One turning vector, and how many steps it has turned:
The counts run from 0 to 246.
[107 123  91  86 170  97  83 133 125 109 129 154 104 140 168 138 153 148
 179 107  75 120 136 134 143 135 126 107 124 129 107  78 135 133 116  92
 149 123 146 100  78 130 120 125 135 128 114 135 122 125 176 114 159 138
 105  85 109 149 133 123 115  90 131 112 137 124 149 171 154 196 140  99
  93  86 201]
55
[115 111 128 129 195 115  98 149 104 114 139 126 119 120 159 169 147 150
 163 125 129 107 152 126 108 128 157 139 132 159 118  99 141 116  81 115
 136 124 144  94  76 123 118 116  98 126 159 153 138 163 142  84 146 176
  93  67 109 158 131 108 100 114 128 128 144 122 159 151 103 193 166 109
 101 122 190]
216
[ 94 134 126  95 166 107 148 133 110 114 141 159 150  90 147 138 122 140
 145 101 107  81 158 122 121 107 176 143 117 164 179 110 143  97  89 103
 134  93 135 137  84 139 114 126 100 130 142 171 152 166 154 141 152 157
 127 102 117 126 129  82 101  85 146 145 124 130 102 125 136 152 146 118
  75 154 192]
12
[122 119  85  95 176 124 136 149 129  97 134 162 145 120 122 139 140 152
 184 110 121 140 161  88 126 135 157 121  90 143 106 102 141 121 129  85
 166  96 136 100  95 162 137 116  83 133  88 127 146 116 180 126 139 154
 120  97 127 108 107 105 112  83 126  78  96 140 102 145 137 185 139  93
 102  71 170]
119
[ 86 134 146  75 170  94 114 168 106 150 166 152 122 124 126 109 139 140
 174 104 101 116 160 120  92 115 178 132 130 118 149 105 175 139 120 139
 176  77 187 135 127 132 136 113 141 112 116 136 117 137 164 130 178 148
 124 122 101 153 140 112  98  95 130 146 122 109 134 153 130 182 132 118
 110 101 202]
70
[115 100 129  75 185 110 135 175 115 113 157 167 117 100 131 123 141 141
 172 131 114 119 149  89  94 134 148 138 111 124 131  83 179 157 141 100
 176  87 174 120 112 149 127 119 101 121 111 123 115 152 150 119 146 143
 160 106  94 133 116  86  82  78 105 122 107 151 102 123 119 162 140 122
 105  85 175]
126
[115 136  85 123 192 100 140 177 105 100 169 152 113 100 125 157 125 144
 166 115 119 135 142 113 118  90 153  92 143 151 144  90 127  97  74 118
 135 119 130 107 111 108 121 142  94 119 149 142 127 150 156 131 144 169
 106 127 104 162 109 109  89  86 136 119 149 117 122 156 141 196 167 123
  93 108 172]
59
[114 126 163  67 175 106 132 164 121 113 148 137 134  81 167 116 151 145
 135 103 125 133 151 101 114 123 144 106 117 141 145  78 154 136 126 101
 142 100 153 103 138 132 118 141  95 122 105 156 130 188 171 112 115 113
 102 127 126 142  94 109  95  63 106 110 107 122 101 172 126 178 161 136
 110 104 170]
44
[114 105 112  95 183 121 144 143 120  90 110 139 146 101 150 152 130 160
 164 105 133 116 167 105  99 123 147 123 126 173 145 112 154 116  91  96
 149  87 139  95 104 120 121 121  79 146 143 121 132 168 151 117 113 152
 107 101  91 120 126  81 102 103 119  90 136 121 114 150 131 176 189 132
 108  92 138]
122
[119 106 132 115 191  91 112 161 108 109 153 143 115 124 117 131 149 141
 143 114 147 124 142 130 100 120 147 121 159 143 134  97 168 130 111 145
 137 103 153  91 132  86 110 155  84 109 121 136 139 151 133 120 135 176
 117 129 104 150 136 119 105  90 148 157 128  97 106 179 111 215 176 123
 106  91 199]
162
[121 127 156  96 178 105 121 151  74 135 148 147 150 109 150 141 143 152
 155 112 143 103 131 108 104 115 164 136 124 166 154 110 172 135 115 103
 142  95 154 125 126 143 145 124 110 126 144 150 111 197 154 102 131 151
 118  82 108 156 122  92  76 103 102 131 140 103 139 144  94 193 169 138
  96 124 174]
208
[107 139 137  87 163 115 133 141 112 125 132 144 165  85 139 129 126 137
 161 101 113 107 161 115 113 113 179 143 128 153 174 103 145  99  82 117
 139  86 146 147  72 135 110 132  91 132 143 166 159 181 147 138 167 165
 126 110 112 128 138  97 101  85 130 140 121 123  79 138 122 158 148 118
  90 130 204]
13
[ 93 141 145 106 181  76 111 166 134 129 169 118 134  60 140 118 114 118
 167 109 117  89 170 110 129 112 158  95 126 133 140 105 121 123 102 126
 155  98 139 144 111 156 133 133 134 133 146 157 117 159 158  90 135 163
  93 124 127 155 135 109 106  71 134 135 120 137 116 147 132 166 159  95
  85 115 194]
192
[117 126 119  99 173  85  96 124 111 119 117 179 148 124 169 123 132 148
 173  99 100  91 157 103 155 144 116 143  90 151 121 113 152 125 134  80
 144 103 144 110 111 151 141 115 115 151 103 149 142 119 189  91 136 168
 115 104 152 123 124  96 105  97 166 132 115 138 116 126 144 165 146  94
  79 107 174]
111
[105  95 136  72 167 113 116 119 150 125 124 156 114  78 167 112 124 136
 172  92 127 121 177 113 106 139 142 125 104 134 156  89 168 127 114 116
 158  98 160 120 100 121 138 127 132 136 115 143 134 149 185 115 145 157
 103 122 109 148 184 103 109 104 132 134  95 140  90 166 125 151 154 112
 101  91 198]
7
[124  88 105 119 195 109  99 153 116 108 163 149 105 129 129 158 168 141
 160 119 127 107 130 125 110 115 161 134 139 123  95  86 144 128 125 118
 152 125 161 105  87 143 134 140 112 110 118 136 139 140 160 102 168 169
 135  83 105 151 136 113 110 105 114 138 117 121 150 137  95 207 154 102
 105  89 212]
218
[121 120 135 104 168 111 124 125 117 117 144 148 159  91 131 109 140 155
 150  89 135 116 148 107 109 152 139  79 127 166 133 107 155 120 139 106
  99 126 147  82 122 128 148 130 132 124 131 148 131 165 165 120 102 175
  61 111 120 154 139  89 104  89 138 114  99 130 129 178 145 195 179 127
  78 109 167]
83
[119 111  95  92 189 111 104 118 110 103 127 148 146 128 123 157 143 147
 172  98 127 107 156 129 123 111 191 151 133 137 129  91 133 132 105 113
 166  94 143 138  93 154 150 138 112 139 128 129 134 162 170 104 149 168
 135  85 108 147 136 104 111 118 116 132 129 106  89 161 110 184 157  86
 104  79 197]
116
[ 99 121 109 120 175  83 130 150 106  87 162 155 151 135 135 152 137 153
 163 101 100  54 159 128 131  98 134  95 122 150 124 141 136 111 120 108
 143 106 156 116 103 139 141 130  95 150 117 145 153 112 172 123 147 152
 131  96 111 140 124  85  98  64 145  97 116 108 133 126 150 176 142 109
  75 124 196]
197
[111 128 145  74 162 122 148 171 120 138 161 179 115  98 145 117 128 131
 171 108 118 139 161  96 115 109 163 123  93 141 153  83 161 131 106  96
 135  84 156 134 122 151 134 131 117 118 128 164 133 147 197 137 176 148
 132 134 128 128 107  88 112  82 144 124 109 143 105 100 122 161 148 124
  95 125 184]
229
[110 109 100  81 181 122 148 151 122  91 125 157 142  92 151 147 133 165
 156 108 126 119 152 108 107 128 127 115 108 170 126 118 142 113 105  83
 138  90 122 108  93 138 119 115  80 152 131 127 142 156 162 118 103 160
  94  98 111 112 108  79 104  89 123  79 112 131 113 138 154 183 173 118
 114  89 135]
121
[125 100 106 106 192 112 106 153 125  97 169 154 109 137 124 161 158 140
 178 124 116 114 135 121 110 113 155 131 135 107 109  84 151 144 126 100
 148 123 153 118 103 155 141 149 113 118 131 132 143 132 168 105 159 185
 142  95 108 140 127 110 114  78 115 127 104 138 124 133 108 189 149 100
  96  93 197]
219
[ 89 129 133  86 175 105  90 164 128 137 139 108 123 140 150 114 145 128
 182 118 124 138 137 119 102 133 162 123 149 129 131 105 146 152 123 109
 156  90 145 117  94 139  96 134 127 108 129 155 135 168 140 120 172 171
 106  97 115 136 137 120 120  83 116 145 115 111 119 175 130 183 142 108
 131  85 211]
155
[108 115 137  77 174  92  96 127 137 133 129 159 135 108 147 118 134 139
 166  88 110 104 154 104 140 138 138 140  98 120 129  94 169 131 136 119
 154  88 156 119 127 155 144 136 147 143  89 147 124 151 206  82 140 137
 115  98 143 150 148 120 101 112 143 149 112 115  99 152 105 189 134  94
  84  87 207]
109
[120 133 102  89 189  99 118 169 100  95 137 165 158 109  85 124 131 153
 174 141 106 104 109 107 117 129 160 123 141 134 146  90 157  97 139 103
 144  91 147 108  97 142 124 163 113  96 122 136 129 128 145 153 145 152
 152  97  97 144 109 101  84  73 110 116 114 135 108 139 153 187 138 134
  89  80 179]
181
[117 103 100  86 180 102 128 158 126 111 139 152 105 127 137 102 120 145
 198 104 106 147 153 109 100 124 123  93 116 124 117 110 165 139 126 107
 157  97 166 104 136 113 143 131 128 130 113 125 121 121 189 134 163 161
 122 128 105 144 153 120 110  86 136  96 114 125 120 167 155 171 151 119
 115  57 171]
63
[104  96 155  87 171 120 104 147 145 115 130 106 142  85 157 122 145 138
 172 115 134 108 138 111 118 124 148 109 138 127 116 114 165 108 126 115
 140  66 156 107 112 149 118 180 106 124 131 160 155 162 181 112 144 156
  96  97 127 134 153 123 115  94 130 122  91 126 112 175  98 192 158 123
 123  89 181]
100
[108 116 137  99 172 107 128 144 144  99 156 121 133  88 144 130 157 136
 144  88 102 131 161 125 133 127 158  97 117 139 123  79 124 149 119 106
 136 139 129 119  91 149  98 124  84 131 129 173 145 182 179 125 126 162
  94 127 122 143 110 104 113  72 137 130  86 137 115 158 126 174 143 109
  76 121 207]
137
[123 116  90 125 199  91 160 160 100 105 155 189 136  95 112 135 129 140
 158 124 141 119 144  93 108 127 146 127 121 168 160 112 164 135 130 108
 127 122 119 112 102 117 116 117 104 125 115 129 128 156 133 124 113 179
 109 136 112 140 125  84  82  99 141 148 115 133 110 117 142 192 184 107
  71 103 174]
245
[101 128 143  86 183 102 138 185 121 117 150 145 136  88 158 101 129 137
 174 119 106 128 161  89  97 160 136 126  88 148 128  91 168 150 117 100
 165  95 152 113 113 153 106  97  84 133 136 153 123 173 144 102 145 164
 121 120 133 115 115  98  89  71 131 114 112 158 108 124 133 149 152 114
  98 102 158]
128
[ 98 121 116  87 154 122 119 130  95 121 133 185 138 148 131 147 149 139
 162 117  86 104 121 119 116 112 157 153 111 140 148 117 159 119 111  89
 142  89 156 114  75 141 101 118 106 133 116 138 147 130 169 153 175 143
 137 100 108 123 119  80 110 108 148 144 126 117 135 110 145 191 140 114
  83 123 210]
235
[117 147 127  96 178 104  91 158 123 141 137 130 120 104 161 123 145 129
 168 101  87 146 147 119 123 135 156 123 128 141 124  56 123 123  93 112
 165 123 144 111 101 135 120 120 127 109 127 155 121 170 162 100 155 141
  76 118 136 168 122 131 100  92 129 126 128 116 130 181 129 189 145  99
 102  98 197]
53
[129 138 145 101 185 117  92 155  89 127 132 140 142 123 137 112 155 149
 179 111 125 116 133  97 110 152 162 150 110 141 125 100 181 152 130 101
 160 104 172 123 126 153 160 126 137 119 133 142 108 176 161  93 149 153
 129  73 117 146 138 120  82  99 102 136 122 119 137 138  97 176 144 113
 106  83 197]
210
[113 131 123 101 177  97 137 173 131  96 179 140 132 101 142 137 157 126
 148  99  93 130 152 112 136 131 166 105 114 136 122  76 125 147 108 122
 145 137 130 126  95 154  96 114  78 120 123 160 133 166 174 129 142 166
 119 122 126 141 106 106  97  55 141 143 103 138 117 127 127 158 135  99
  63 128 215]
136
[115 108  78 128 195 102 147 149  90  92 143 195 144 119 112 130 130 135
 161 130 120 126 134  98 109 134 134 132 110 161 152 114 166 124 139 103
 132 114 128  82 106 111 109 108  92 136 109 124 133 136 137 130 131 175
 122 118 109 128 122  84  83 100 160 137 121 134 118 118 153 187 172 115
  65  93 165]
244
[110 145 148  83 174  88 106 117 103 138 135 173 121 124 154 136 133 161
 148  84 135  83 158 149  95 122 158 136 137 153 176  89 166 104  91 133
 130 118 176 120 108  99 148 122 134 117 131 145 139 155 162 119 142 148
 110 112 107 149 146  96 100  99 136 145 138 106  93 166 144 179 155 131
  99 114 197]
170
[ 97 128 151 103 175 104 138 162  93 142 141 143 119 101 145 117 114 157
 180 112 123 110 165 123  93  93 162 109 143 156 172 128 175 123  82 136
 152  86 179 130 133 115 122 123 112 134 162 136 119 175 147 135 154 161
 114 126  94 138 146  82  87  96 136 125 147 102 123 156 136 175 165 137
 102 121 177]
68
[114 143 109 117 193 100 120 138 106 119 114 165 151 130 162 126 119 148
 162  96 101  93 162 105 153 133 127 143  85 169 138 124 145 108 104  88
 136 118 143 107  92 144 140 101 102 150 114 163 142 125 180  97 138 172
 104  98 155 125 116 101 101  98 164 117 130 130 117 115 146 174 143  88
  70 125 178]
112
[117 108 110 102 194  97 127 142 109  97 135 144 169  82 121 129 139 145
 136 102 136 109 121 104 119 116 159 134 139 150 173 114 168 131 144 120
 149  90 128 106  97 124 103 142  94 126 121 135 113 189 140 121 119 133
 117  94  91 151 148 111  80 104 115 153 124  92 101 166 113 200 173 129
  84  86 186]
22
[118 118 137  84 157 115 121 129 124 106 136 135 160 126 133 108 159 169
 176  84 115 101 148 113 119 118 134  93 112 128 112 124 178 144 161  97
 155  81 177 106 138 153 153 140 115 140 109 125 139 144 187 125 133 140
 133  85 109 136 134 106 106  71 112  97  97 111 127 161 116 181 134 123
 104  78 182]
203
[110 157  98 120 176 121 137 179  81 136 141 181 136 131 156 125 128 143
 170 123 132 122 140  96 115 113 141 145 106 172 166 129 156 124 121  89
 139 104 135 100 109 117 109  99 112 116 125 158 151 152 129 140 176 158
 128 105 119 115 116  90  79  76 131 124 154 117 132 124 155 172 154 125
  96 135 188]
151
